One turning vector, and how many ticks it has turned
The counts run from 0 to 117.
[  1 -24  16  -1 -20 -44 -27 -17 -12  28  19  17 -15  45 -15  20 -24   7
  -1 -11 -26  12 -16  20   1  19 -14  23  20 -20  -1 -54  11  38  41 -10
 -25] -> 58
[-34  -9  30  -6  41  60  -9 -13   3   7  20 -42  -3  24 -58  43  15 -13
 -14  -4   3 -22 -27  11  -6   6   1  32   8  -8 -12   7  30  12  13  -8
  -4] -> 78
[ 16  -9 -17 -44  24   4 -21 -37  -3  11  27  -8  -8  43 -18  15  -1   3
  23  -2   5 -24   7  11  -1  32 -19 -39  48   5 -41 -22  10  -1   5   7
 -40] -> 91
[-20   7  16 -12  36   0  -7 -18  -2  -6  22 -36  26  46 -44  40   2  12
  13  17   5  16  -5 -14  32  31 -18 -13  17  16 -54 -32   8 -24  -8 -25
  -7] -> 82
[-20 -20 -13   8  20 -15  30 -15   0  22  15 -40 -19  25 -33  23 -32 -14
  11   7   6  32  13  52   4  16  36  28   2   5 -31  25  30   2 -12 -12
  33] -> 32
[-19 -38  15 -52  18  -2 -33 -59  -4  -3 -32  -9   8  10  -3  18 -10  -6
 -18   9  -5  -9  11  47 -18  25  -2  32  12 -11 -10 -11   9  11 -36  23
   1] -> 45
[  4  -4 -14 -48  42  37  -9 -37   6  37   7   0  10  35 -51  24  14  -7
  -5 -15   9 -26 -10  14 -12   8 -28  -6  12   4 -19   0  15  15  19 -27
 -27] -> 85
[ 19   7  27 -44  -2 -17  -1 -51  -4  34 -23   0  -6  49  -7  30 -29   2
   5   2 -15  27   9  41  -3  27  -6  38  16 -32  14 -40 -16  20 -17 -15
   2] -> 47
[  2 -12   4 -48  21 -35  -1 -26 -20   3   1 -38  16  46 -22  12 -13  -3
   7   9  23  18  12  60  15  18  12  34  -4   1  -3 -26   1  -3 -30 -10
  31] -> 37
[  2 -16 -18 -39  13 -32  11 -21   8  38   3 -28  -4  47 -18  10 -32 -26
  28 -12  26 -12  11  53   6   0  43  -9   0 -13  -5   8   4  20  19 -27
  18] -> 30
[  7  10 -15   1  43  40  22 -15   2  20  24 -21  -4  34 -36  32   3  19
  14 -19  -1  25 -15  19  -1   7 -22  22  36 -19 -38 -19   2   2  10 -39
   9] -> 87
[-12  -7  12 -17   4 -44 -20 -20 -20  10 -15   5  14  26  19  34 -11   6
  10   4 -14  18   9  36 -51   9 -22  36  30 -16 -33 -43 -13  27   7 -30
   3] -> 53
[ 21  -7  12  13  -4  32 -17 -33 -10  19 -17 -19 -41  10 -12  23 -21 -42
 -20   5  -5 -54 -26  22   0   5  15   6  17 -55  -9 -45   3 -18  13  -6
   2] -> 1
[ 21 -46 -10 -30  34 -25  -8 -62 -18  28  11 -20  12  27  -2  -1 -25  -2
 -11  -5   0 -15  19  40  -3   8  40   9 -15   3 -32 -28  19   2 -10  25
  10] -> 35
[ 33 -20   7 -11   4 -25  -3 -18 -50  33 -26  11  -8  14 -13   4   6 -12
  -7  -5   0 -31 -28  23  21  20  15  21   5 -37 -38 -61   5 -17  -3 -25
   9] -> 114
[  4   4 -26 -25  33   0   3   2 -17  10  23  -5 -16  34 -47  22   1   0
  23  -4  21  14  17  35  -4  24 -47  -5  37  24 -17  -5   9 -12 -21 -44
 -18] -> 93
[-16 -28   1 -36  11   0   0 -43  14  15 -26 -33  -9  28 -37  26 -18 -33
   1  10  -5 -11  -4  58  29  31  21  47   9   5  19  22  -1   6 -21  12
  11] -> 39
[ 26   8  12  10 -14  -1  -5 -26  -5  28  -3 -24 -30  28  -1  27 -15 -34
  -9  10   0 -34 -23  15  11  11  22  -7  23 -50 -38 -61   0 -28  25   3
   5] -> 2
[-39 -26  47  39  35  17 -17 -16  -6 -14   9 -32   9  23 -37  54 -32 -30
   9  24  -6 -16 -20  -7  12   9   5  12   1  10 -23  -8   8   2  -1 -19
  -1] -> 72
[-30 -33  27  15  25  17 -22 -40   3  -3   1 -20  16  23 -37  48 -35 -30
   3  11 -13 -43 -24 -18  16  13   5 -13 -17  10 -21 -20  19  -1  13 -17
 -24] -> 73
[ -7 -37  21   0 -17 -12 -30 -35   4  23   0  22 -24  33 -11  20 -45  -7
  -6  -5 -29  -4  -5  15   0  18 -18  21  11 -29  16 -38  13  38  21  -6
 -36] -> 57
[-22 -19   2 -32  14 -16  -4 -27 -10  -3 -17 -37   4  29 -38  13 -17 -15
  10  14  21  13   6  68  31  30  10  44   6   5  14   5  -5  -8 -34  -5
  27] -> 38
[-27 -49  29   5 -10   7 -41 -41  10   5 -11   9 -26  14 -14  24 -48 -11
  -3   7 -23   7   3  27  -8  25 -34  27  15 -25  22 -17  16  31  -4 -11
 -27] -> 56
[ -4   6   9  25  11   3  -1 -14  -7  29 -33  -8  -5   8 -36  28  -9  -4
 -15  14  29   8 -18  17  15 -13 -11  17  18 -48 -42 -46   3 -23   4 -52
  19] -> 9
[ 33 -23 -30  22  10  -7  18  -2 -44  28   9  -4 -34  21 -30  16 -23 -12
  13   3   8   3 -15  43  11  19 -14  23  14   4 -20 -34   3 -30 -27 -39
   9] -> 104
[ 18   2  30  -2  51  37  12 -39  -1  21  24 -22   6  51 -24  45  -4  -4
   5   1  -6 -22  -8 -22  -1   9  14 -10  17 -19 -42 -28  -5   8  23   7
 -12] -> 80
[ -7  25  21  -9  11 -33  13   0 -16  49  -7  -4 -21  24 -35  32  11   3
 -10  25  47   6  19  23 -10   7  -3 -14  32 -39 -46 -10  23   7  13 -28
 -12] -> 14
[-53 -16  -8 -14   7 -31  -3   5   8   5   4 -29 -16  18 -44   4  -8  -2
  15   2  50  19  14  43  20  -2   3  -7  36 -31 -36  16  31  13  14 -30
   6] -> 21
[ 18  12 -15 -32  40  41  18 -28   9  40  18  -9   0  50 -43  32  11   5
   3 -20   8  -4 -15  16 -20   5 -21  10  25 -18 -26 -14   5  18  27 -40
 -10] -> 86
[-25 -45 -12  12  27  -2  11 -39  -3  14  12 -30 -16   7 -25  18 -31 -15
  -6   9  -7  16   8  45  12  22  36  26   3   9 -36  25  42   0 -22  18
  16] -> 33
[-34 -34   4 -34  12 -17 -24 -46 -14 -15 -21 -22  11   8  -6  16  -2   3
 -19  12 -13  13   8  52 -11  30  -6  46  13  -3 -33  -8  18  -5 -35  16
   9] -> 44
[ -9 -29 -12 -28  34  32 -24 -43   6  -7  25 -11 -22  24 -22  18  -1   3
  17  -7  -8 -25  -2   2  13  28 -17 -31  48  -6 -44  -1  14  -2  -4  22
 -40] -> 90
[-22 -13   9 -24 -12  -3 -21 -25  14  23 -15  -8 -19   8 -29  14  10 -15
 -15   7  25 -35 -10  15  17  10   4 -25  35 -56 -49 -15  24   1  29   4
 -28] -> 12
[ 27 -19  -1 -44  26 -42  -3 -46 -27  14   6 -25  23  40 -10  -3 -18   7
   7  -2   9   6  15  47   3  15  27  16 -12  -5 -25 -35  11  -2 -20   2
  29] -> 36
[-31 -17   7  24   1   5 -12 -11   4   3 -31 -17  -9   0 -40  12  -4  -7
 -18  19  26   6 -25  18  40  -5 -14   9  34 -49 -54 -27  13 -31   2 -27
   9] -> 10
[-18 -39  27  -2   3   0 -35  -4 -14  17  29 -19  -4  27 -27  25  -3 -23
 -10 -16 -10 -44 -27  22 -15   8   5  18 -10 -16   2 -24  34  35  43   1
 -29] -> 68
[-21  20  20  14 -17 -34 -19  -4 -26   2 -12 -36 -16  12 -37  31   9 -25
 -18  34  18 -17 -16  26  17  30  -6   0  29 -10 -48 -35  20 -35  -5  -9
   3] -> 4
[-36  -6  53  41  46   1  -2  10 -27  -9  17 -41   7  33 -33  60 -12 -16
  17  18   4  -4 -12   5  -8   7   4  24   7  -1 -21 -24   0   6   7 -25
  14] -> 71
[-23  -6  11 -15  -1 -22  -9  17 -39  -1 -46 -19  -2   1 -18  24  23 -22
   4   6  20 -14 -24  40  28  26  10  35  31 -34 -28 -16  -2 -17 -13 -36
  18] -> 116
[-41 -28  22  22  -2 -50 -30  23 -35 -11  19 -13  -8  22 -22  35  -2   0
   6   4 -16  10 -16  27 -14  13 -21  45  32   2 -15 -23  10  34  21 -16
 -12] -> 60
[ 19 -51 -53  -5  34  43  -3 -32  -2  24  11   8 -44  23 -23  15 -21 -10
  15 -28 -12 -26 -19  26   7  11 -18   6  33 -12 -16  -4  -2   7   4 -16
 -14] -> 96
